-38.8; 19.3; 35.4
-43.4; -47.3; -72.7
-7.7; -24.5; -34.2
->
19.3; 35.4
-47.3; -72.7

-17.8; -67.7; 32.1; 46.4
-17.0; -42.9; 16.3; 13.4
->
-67.7; 32.1
-42.9; 16.3

14.8; -4.2; -21.1
-74.9; -14.0; -10.7
25.1; 23.0; -45.9
-72.7; 23.9; -34.0
->
-4.2; -21.1
-14.0; -10.7

46.2; -32.5; -28.8; 1.4
-32.3; 56.5; -3.1; -5.7
48.5; -60.8; -14.7; 0.5
54.9; -83.1; -46.8; -35.8
-36.1; 55.3; 10.9; -20.8
->
-32.5; -28.8
56.5; -3.1

-26.0; 68.2; 40.7; -31.5; 19.0
-4.8; 7.5; 0.9; -8.3; -4.8
->
68.2; 40.7
7.5; 0.9

-30.8; 40.1; 11.3
14.8; -10.0; -26.4
29.1; -72.4; 9.2
->
40.1; 11.3
-10.0; -26.4

53.3; -26.1; 35.1; 2.8; -6.4
8.3; 15.4; 12.8; -7.9; -4.6
1.3; 21.4; 4.8; -47.7; 0.3
-58.5; -13.2; -30.6; -80.5; 26.4
11.5; -38.6; 14.7; -22.3; 9.2
->
-26.1; 35.1
15.4; 12.8

-12.6; -17.8; 2.1; -21.0; 24.7
-14.9; -42.0; -20.1; -83.2; 1.2
->
-17.8; 2.1
-42.0; -20.1

-6.3; 6.1; -85.0; -11.9; 49.1
15.1; -33.2; -78.6; -35.0; -33.3
-34.3; 57.3; -2.7; 72.8; 6.0
-28.1; 49.5; 33.3; 72.9; -10.4
21.0; -46.6; 35.9; -10.3; 75.8
->
6.1; -85.0
-33.2; -78.6
